[[ 69.7 -36.6  28.2   5.7  -4.5]
 [ 66.4 -36.5   3.6  17.5  14.2]
 [ 27.4 -24.7  19.2  16.7  15.4]
 [ -0.6  15.3  -0.8 -36.0 -47.9]
 [-41.7  27.2   1.7 -13.4 -27.4]]
:
[[ 69.7 -36.6  28.2   5.7  -4.5]
 [ 27.4 -24.7  19.2  16.7  15.4]
 [ 66.4 -36.5   3.6  17.5  14.2]
 [-41.7  27.2   1.7 -13.4 -27.4]
 [ -0.6  15.3  -0.8 -36.0 -47.9]]

[[ -5.5 -34.6  10.2  28.6]
 [-35.2 -89.4  -8.0 -50.9]
 [ 39.3 -10.9 -43.3  13.6]
 [  0.7 -20.5 -13.4  75.4]
 [ 29.6 -55.1 -70.8 -17.3]
 [-60.0 -36.8 -30.6  61.5]
 [-14.9 -24.5 -14.2  -1.9]]
:
[[ -5.5 -34.6  10.2  28.6]
 [-35.2 -89.4  -8.0 -50.9]
 [  0.7 -20.5 -13.4  75.4]
 [-14.9 -24.5 -14.2  -1.9]
 [-60.0 -36.8 -30.6  61.5]
 [ 39.3 -10.9 -43.3  13.6]
 [ 29.6 -55.1 -70.8 -17.3]]

[[ 14.4  -4.3 -24.7  30.7  23.5  18.1  19.9 -24.2 -35.1 -21.3 -61.0]
 [ 21.9  38.2  17.9  30.7  -7.1 -26.5  10.6 -73.3 -38.8   3.7  13.0]
 [-22.1 -43.3 -21.8 -10.4 -16.6 -12.4  36.0  10.6  25.0  30.6 -27.1]]
:
[[ 21.9  38.2  17.9  30.7  -7.1 -26.5  10.6 -73.3 -38.8   3.7  13.0]
 [-22.1 -43.3 -21.8 -10.4 -16.6 -12.4  36.0  10.6  25.0  30.6 -27.1]
 [ 14.4  -4.3 -24.7  30.7  23.5  18.1  19.9 -24.2 -35.1 -21.3 -61.0]]

[[-21.7  -6.2  27.8  24.4 -19.2   3.4  44.4 -17.5   8.8 -40.3  -2.4  49.7]
 [ -0.1  19.5  16.5  -7.1 -14.1  37.4  59.4 -15.3  30.9 -51.6 -13.5   3.6]
 [ 21.6 -54.4   9.8 -22.6  19.1  -8.1  -6.9   7.3  -9.9   1.9   8.8 -37.3]
 [-14.9 -19.0  42.5  -1.9 -15.9   8.8  67.1   5.8   2.8 -22.3 -10.3  -5.6]
 [ 14.4 -17.5   9.6 -43.3   3.4   3.4   3.3  12.4  -5.6 -36.4  25.9 -49.8]
 [ -2.2 -23.2  -0.6  -7.1  29.0  -4.0  -2.1 -20.2   3.5   7.5   0.3  -8.4]
 [ 29.7  -4.9  15.7  -3.6   6.1  -2.3   8.1   5.0   8.6 -44.8  25.6   8.8]]
:
[[-14.9 -19.0  42.5  -1.9 -15.9   8.8  67.1   5.8   2.8 -22.3 -10.3  -5.6]
 [-21.7  -6.2  27.8  24.4 -19.2   3.4  44.4 -17.5   8.8 -40.3  -2.4  49.7]
 [ -0.1  19.5  16.5  -7.1 -14.1  37.4  59.4 -15.3  30.9 -51.6 -13.5   3.6]
 [ 29.7  -4.9  15.7  -3.6   6.1  -2.3   8.1   5.0   8.6 -44.8  25.6   8.8]
 [ 21.6 -54.4   9.8 -22.6  19.1  -8.1  -6.9   7.3  -9.9   1.9   8.8 -37.3]
 [ 14.4 -17.5   9.6 -43.3   3.4   3.4   3.3  12.4  -5.6 -36.4  25.9 -49.8]
 [ -2.2 -23.2  -0.6  -7.1  29.0  -4.0  -2.1 -20.2   3.5   7.5   0.3  -8.4]]

[[  8.3  60.6 -14.6  17.1 -27.8  35.5  68.3  74.0   6.3]
 [ -9.2 -27.2  -9.5   4.7   1.5   3.0 -10.7 -63.8   6.1]]
:
[[ -9.2 -27.2  -9.5   4.7   1.5   3.0 -10.7 -63.8   6.1]
 [  8.3  60.6 -14.6  17.1 -27.8  35.5  68.3  74.0   6.3]]

[[ 11.5  -7.2  18.3  15.8 -14.0  -6.8]
 [ -5.8 -36.1 -74.7 -26.4  26.2  36.9]
 [ -0.3 -15.4  10.7 -40.5  -2.8   1.1]
 [  3.3  68.3   5.5 -40.3 -10.4  -6.1]
 [ 16.9 -13.8   5.2 -13.3 -18.9   0.1]
 [ 20.0 -30.0 -30.0  21.8  16.4  -1.3]]
:
[[ 11.5  -7.2  18.3  15.8 -14.0  -6.8]
 [ -0.3 -15.4  10.7 -40.5  -2.8   1.1]
 [  3.3  68.3   5.5 -40.3 -10.4  -6.1]
 [ 16.9 -13.8   5.2 -13.3 -18.9   0.1]
 [ 20.0 -30.0 -30.0  21.8  16.4  -1.3]
 [ -5.8 -36.1 -74.7 -26.4  26.2  36.9]]

[[ 53.5  -5.5  -4.1   7.7   5.3 -15.4  -8.9 -42.6  36.3  28.9 -20.8  25.3
  -46.3  -4.5  28.9]
 [-31.0  59.5  69.2  44.8  68.7  42.1  10.1 -64.8  27.2   0.6  35.5  60.4
  -39.4 -51.8  66.5]
 [  2.1  -1.1  -1.7  -0.9  -2.1   2.4   1.7   0.7   2.5   4.2   2.4   0.0
    0.8  -1.3   0.1]
 [  0.5  -0.1  -0.3  -2.3  -3.1   3.8   1.5   3.0   1.7   0.7   2.8  -1.8
    3.6  -1.5  -0.4]
 [-49.6   5.4   1.3 -10.0  -6.8  27.6  15.6  43.3 -28.0   7.6  42.5 -24.3
   50.8  -2.0 -27.8]
 [  1.3   1.4   2.5  -1.8  -0.8  -1.3  -2.9   0.3  -0.1  -7.3  -4.1  -1.7
    0.5   1.1   1.2]]
:
[[-31.0  59.5  69.2  44.8  68.7  42.1  10.1 -64.8  27.2   0.6  35.5  60.4
  -39.4 -51.8  66.5]
 [  1.3   1.4   2.5  -1.8  -0.8  -1.3  -2.9   0.3  -0.1  -7.3  -4.1  -1.7
    0.5   1.1   1.2]
 [-49.6   5.4   1.3 -10.0  -6.8  27.6  15.6  43.3 -28.0   7.6  42.5 -24.3
   50.8  -2.0 -27.8]
 [  0.5  -0.1  -0.3  -2.3  -3.1   3.8   1.5   3.0   1.7   0.7   2.8  -1.8
    3.6  -1.5  -0.4]
 [  2.1  -1.1  -1.7  -0.9  -2.1   2.4   1.7   0.7   2.5   4.2   2.4   0.0
    0.8  -1.3   0.1]
 [ 53.5  -5.5  -4.1   7.7   5.3 -15.4  -8.9 -42.6  36.3  28.9 -20.8  25.3
  -46.3  -4.5  28.9]]

[[  9.4  33.4  29.9  27.4  22.0  44.8  48.6 -24.1  24.1]
 [-12.6 -24.0 -59.0  51.5 -16.9  57.1  39.6 -83.6 -12.0]
 [  6.7 -60.2  -1.3 -31.4 -12.3  12.7  -9.7  46.3  24.0]
 [-10.4  22.3   0.1  17.2   3.2  23.2  -4.8   3.7  25.0]
 [-17.5  39.5  27.6  12.4  24.9  39.4   3.1 -66.3 -26.0]
 [ 53.6 -13.5  52.3 -13.7 -40.2 -10.8 -81.1 -15.2  -3.6]
 [ -4.4 -24.3  34.8  55.9 -17.0  20.5  43.1  24.0  25.2]
 [ 26.2  17.9 -21.5 -59.9  26.2  19.7  46.1 -22.0 -31.9]]
:
[[ 53.6 -13.5  52.3 -13.7 -40.2 -10.8 -81.1 -15.2  -3.6]
 [ -4.4 -24.3  34.8  55.9 -17.0  20.5  43.1  24.0  25.2]
 [  9.4  33.4  29.9  27.4  22.0  44.8  48.6 -24.1  24.1]
 [-17.5  39.5  27.6  12.4  24.9  39.4   3.1 -66.3 -26.0]
 [-10.4  22.3   0.1  17.2   3.2  23.2  -4.8   3.7  25.0]
 [  6.7 -60.2  -1.3 -31.4 -12.3  12.7  -9.7  46.3  24.0]
 [ 26.2  17.9 -21.5 -59.9  26.2  19.7  46.1 -22.0 -31.9]
 [-12.6 -24.0 -59.0  51.5 -16.9  57.1  39.6 -83.6 -12.0]]
